0: [5 6 5 5 6 5 6 7 3 2 5 4]
1: [4 7 7 5 5 7 7 7 3 3 6 4]
2: [4 7 6 4 3 7 7 7 4 3 6 3]
3: [5 6 5 4 3 7 6 6 5 3 7 3]
4: [5 6 5 3 2 7 6 6 6 4 7 3]
5: [6 6 6 2 2 6 5 6 7 4 7 3]
6: [7 5 6 2 2 5 4 5 6 4 6 3]
7: [7 5 7 2 3 5 4 5 4 4 6 3]
8: [7 6 6 2 3 4 4 4 3 4 6 3]
9: [8 6 5 3 3 3 3 3 2 3 5 2]
10: [8 5 5 3 4 3 4 3 2 4 5 2]
11: [8 5 4 4 4 2 3 3 1 4 5 2]
12: [8 5 4 4 4 2 3 3 2 4 5 2]
13: [6 4 0 5 8 4 4 4 3 7 5 6]

[4 4 4 4 5 4 5 3 6 7 3 7] 13
[4 3 0 6 8 5 4 4 3 7 4 7] 13
[4 3 2 7 8 4 6 7 3 2 3 6] 0
[5 6 5 3 2 7 6 6 6 4 7 3] 4
[2 2 2 7 8 4 3 5 3 8 3 8] 13
[4 3 5 4 4 3 4 3 7 6 3 6] 6
[3 3 3 5 6 4 4 3 6 7 3 7] 13
[1 1 3 8 8 4 2 5 4 8 2 9] 13
[3 2 2 6 6 4 2 3 4 8 3 7] 13
[3 3 4 4 6 4 4 3 6 7 3 7] 13
[6 4 2 4 6 4 4 2 5 8 4 6] 13
[5 5 3 5 5 5 4 5 5 2 5 4] 0
[1 1 4 8 8 4 3 5 4 7 3 8] 13
[2 2 3 7 6 4 4 5 4 6 3 7] 13
[2 2 4 7 7 4 3 5 4 6 3 7] 13
[4 4 5 4 4 3 4 3 7 6 3 6] 6
[5 4 3 3 9 4 6 7 8 3 4 4] 0
[4 3 1 5 5 5 3 3 4 6 4 6] 13
[5 2 4 5 4 3 2 4 8 5 3 4] 6
[2 2 3 7 7 4 3 5 4 6 3 7] 13
[5 4 2 6 8 4 7 7 2 2 3 5] 0
[5 3 4 4 4 3 4 3 7 6 3 5] 6
[3 3 5 5 5 4 3 3 6 6 3 6] 13
[3 2 2 5 6 5 2 3 4 7 3 7] 13
[3 3 4 5 6 4 4 3 6 7 3 7] 13
[2 2 4 7 6 4 3 5 4 6 3 7] 13
[3 2 4 8 6 4 4 6 5 3 3 6] 0
[5 3 4 4 4 3 4 3 7 6 3 5] 6
[3 3 4 4 6 4 4 3 6 7 3 7] 13
[5 6 8 2 3 6 5 6 7 5 6 3] 5
